m =
[[ 0.05 -2.76 -0.41  1.48 -4.43 -1.84 -0.77  1.14 -5.08  1.22  3.29]
 [-3.84  0.84  3.84 -3.28 -0.20  3.64  2.44  1.87  1.52 -1.29  2.38]
 [-6.28  0.81  1.05 -1.15  0.93  1.42 -0.87 -0.22  1.74 -4.67 -1.57]
 [ 3.70  2.13  0.21  0.82 -1.05 -5.40 -2.31 -0.50  1.91 -1.49  3.54]
 [ 4.50  1.21  0.02 -0.33 -0.65  2.13  2.17 -3.38 -1.35  5.07 -1.54]
 [ 2.03 -0.39 -2.32 -3.00  0.18 -1.36 -0.62  0.97  6.80  1.42 -1.67]
 [-2.65 -2.18 -3.52  0.56  0.45 -1.61  1.62  1.24  4.73  4.27 -0.80]
 [ 3.60  2.52 -0.39  2.13  0.24  0.51 -5.87 -1.65 -1.26  1.84 -2.51]
 [ 0.58  3.00 -1.03 -1.30 -0.39  0.73 -4.02 -2.93 -3.77 -3.56 -2.87]
 [-0.74  0.95 -2.48 -1.85  3.15  4.32 -3.59  1.08 -0.96 -1.59 -3.98]
 [-0.91  4.45  2.44  2.59 -0.61 -2.02  1.17 -2.41 -1.63  4.88 -1.29]
 [ 3.63  3.82  0.32 -2.87  0.34  4.23 -0.68 -4.23 -0.43  0.03 -0.41]
 [-1.21 -2.85  1.48 -0.62 -1.23 -0.50  2.97  2.69  5.09  2.04  3.59]
 [-1.27 -3.71  1.46  5.53  0.76 -2.39  2.63  1.65  0.49  1.22  2.69]
 [ 6.10  0.58  0.18  0.61 -0.49  0.17 -0.83 -5.30  2.30 -0.26 -0.88]]
m[0][-11] -> 0.05
m[-10][-7] -> 0.18
m[4][2] -> 0.02
m[10][1] -> 4.45
m[-12][-10] -> 2.13
m[4][-2] -> 5.07
m[2][2] -> 1.05
m[-5][-8] -> 2.59
m[:, -10] -> [-2.76, 0.84, 0.81, 2.13, 1.21, -0.39, -2.18, 2.52, 3.00, 0.95, 4.45, 3.82, -2.85, -3.71, 0.58]
m[-15][-4] -> 1.14
m[12][-6] -> -0.50
m[-5][-7] -> -0.61
m[-13][-7] -> 0.93
m[14][-8] -> 0.61
m[14] -> [6.10, 0.58, 0.18, 0.61, -0.49, 0.17, -0.83, -5.30, 2.30, -0.26, -0.88]
m[13] -> [-1.27, -3.71, 1.46, 5.53, 0.76, -2.39, 2.63, 1.65, 0.49, 1.22, 2.69]
m[:, 4] -> [-4.43, -0.20, 0.93, -1.05, -0.65, 0.18, 0.45, 0.24, -0.39, 3.15, -0.61, 0.34, -1.23, 0.76, -0.49]
m[-6] -> [-0.74, 0.95, -2.48, -1.85, 3.15, 4.32, -3.59, 1.08, -0.96, -1.59, -3.98]
m[-9][-7] -> 0.45
m[12][10] -> 3.59
m[9][-6] -> 4.32
m[-9][7] -> 1.24
m[:, -4] -> [1.14, 1.87, -0.22, -0.50, -3.38, 0.97, 1.24, -1.65, -2.93, 1.08, -2.41, -4.23, 2.69, 1.65, -5.30]
m[-2][-11] -> -1.27
m[10][-3] -> -1.63
m[-2][1] -> -3.71
m[-1][10] -> -0.88
m[2][-3] -> 1.74
m[-9][2] -> -3.52
m[0][4] -> -4.43
m[-11][-3] -> -1.35
m[-11][-5] -> 2.17
m[-7][7] -> -2.93
m[10][7] -> -2.41
m[-15] -> [0.05, -2.76, -0.41, 1.48, -4.43, -1.84, -0.77, 1.14, -5.08, 1.22, 3.29]
m[12][0] -> -1.21
m[-7][-10] -> 3.00
m[-5][10] -> -1.29

arr =
4	6	3	4	5	4	3	4	3	4
5	1	7	4	4	6	6	5	6	3
3	8	1	5	5	1	1	2	2	6
5	4	5	6	5	5	6	5	6	5
3	8	1	4	5	2	1	3	2	6
5	5	5	5	5	5	5	5	5	5
arr[-6, -10] = 4
arr[3, -1] = 5
arr[-4, -5] = 1
arr[-6] = [4, 6, 3, 4, 5, 4, 3, 4, 3, 4]
arr[4, -1] = 6
arr[4, -10] = 3
arr[0, 9] = 4
arr[5, 6] = 5
arr[:, -8] = [3, 7, 1, 5, 1, 5]
arr[1, 1] = 1
arr[-1] = [5, 5, 5, 5, 5, 5, 5, 5, 5, 5]
arr[2, -1] = 6
arr[-6, -5] = 4
arr[0, -3] = 4
arr[1, -6] = 4
arr[5, -9] = 5
arr[:, -1] = [4, 3, 6, 5, 6, 5]
arr[-6, 1] = 6

data =
[[  -8.285  -74.203   28.155  108.554  104.036   87.486  104.957  -44.975
   -18.512   63.109   61.120  -15.338   32.559 -115.932  -98.126 -137.248]
 [  74.937 -139.950 -163.459  -82.609  -87.181  -74.556   88.283   79.622
    24.743   15.029  212.456  140.769   57.607  239.251   23.879  -84.689]
 [ -11.514  -53.832   72.346   52.650   88.008    9.770   39.746  142.898
   175.620  -26.248 -144.093 -298.345 -199.961  -44.926  -16.737 -277.786]
 [ -28.928   16.971  -38.890  214.556  -12.898  -48.867   66.208  108.026
   -30.896  -65.245  127.198  104.497   66.737  -41.757   17.418  -42.897]
 [-131.221  -32.760  -84.137 -102.238   28.751  -44.917 -139.580  -39.190
    64.987  -14.031   -9.535  -18.124   18.868   59.779 -138.064  -31.944]
 [  35.420  118.194   36.433 -119.759  113.302   80.840  -80.728  -17.688
   -74.226  271.925   70.757   13.053 -165.155  -13.565 -182.725   12.701]
 [ -22.178  -92.674  -11.724    1.665  -33.319  -57.706   28.459   32.461
    54.591 -189.344  -72.358  -13.487   37.917   39.976   79.349  -36.772]
 [   8.671  -14.861   16.343 -117.140    5.552   19.380  -36.823  -60.521
    12.315   31.264  -67.442  -61.241  -37.297   20.541  -13.138   18.358]
 [   4.876   32.587  -53.013  -38.336  -61.498  -11.392  -30.668  -95.532
  -116.945   13.559   88.563  193.765  129.613   28.119    9.916  179.394]
 [ -25.975  -70.986   28.004   34.044   33.503    5.511  -31.292   63.357
    73.843   19.228  -57.542 -121.618  -26.939  -10.040  -41.148 -117.228]
 [-109.298   45.594  -59.590 -157.036   90.887  -57.250 -132.032  -23.997
    -6.414   -9.847   70.136    4.321  -20.006   23.056 -102.674
   -66.704]]
data[-11, -16] -> -8.285
data[-6, -3] -> -13.565
data[3, -12] -> -12.898
data[9, 13] -> -10.040
data[-7] -> [-131.221, -32.760, -84.137, -102.238, 28.751, -44.917, -139.580, -39.190, 64.987, -14.031, -9.535, -18.124, 18.868, 59.779, -138.064, -31.944]
data[9, 14] -> -41.148
data[5, -6] -> 70.757
data[0, 1] -> -74.203
data[7, -12] -> 5.552
data[-2, -9] -> 63.357
data[-8, 13] -> -41.757
data[0, -13] -> 108.554
data[-3, -3] -> 28.119
data[6] -> [-22.178, -92.674, -11.724, 1.665, -33.319, -57.706, 28.459, 32.461, 54.591, -189.344, -72.358, -13.487, 37.917, 39.976, 79.349, -36.772]
data[10] -> [-109.298, 45.594, -59.590, -157.036, 90.887, -57.250, -132.032, -23.997, -6.414, -9.847, 70.136, 4.321, -20.006, 23.056, -102.674, -66.704]
data[5, 5] -> 80.840
data[:, 12] -> [32.559, 57.607, -199.961, 66.737, 18.868, -165.155, 37.917, -37.297, 129.613, -26.939, -20.006]
data[:, 7] -> [-44.975, 79.622, 142.898, 108.026, -39.190, -17.688, 32.461, -60.521, -95.532, 63.357, -23.997]
data[5] -> [35.420, 118.194, 36.433, -119.759, 113.302, 80.840, -80.728, -17.688, -74.226, 271.925, 70.757, 13.053, -165.155, -13.565, -182.725, 12.701]
data[-9] -> [-11.514, -53.832, 72.346, 52.650, 88.008, 9.770, 39.746, 142.898, 175.620, -26.248, -144.093, -298.345, -199.961, -44.926, -16.737, -277.786]
data[-11, 13] -> -115.932
data[3, -15] -> 16.971
data[3] -> [-28.928, 16.971, -38.890, 214.556, -12.898, -48.867, 66.208, 108.026, -30.896, -65.245, 127.198, 104.497, 66.737, -41.757, 17.418, -42.897]
data[4, 13] -> 59.779
data[-7, 1] -> -32.760
data[-8, -1] -> -42.897
data[:, 1] -> [-74.203, -139.950, -53.832, 16.971, -32.760, 118.194, -92.674, -14.861, 32.587, -70.986, 45.594]
data[-6, 3] -> -119.759
data[8, 15] -> 179.394
data[-9, -13] -> 52.650
data[-5, 3] -> 1.665
data[-3, -12] -> -61.498
data[-10] -> [74.937, -139.950, -163.459, -82.609, -87.181, -74.556, 88.283, 79.622, 24.743, 15.029, 212.456, 140.769, 57.607, 239.251, 23.879, -84.689]
data[2, 1] -> -53.832
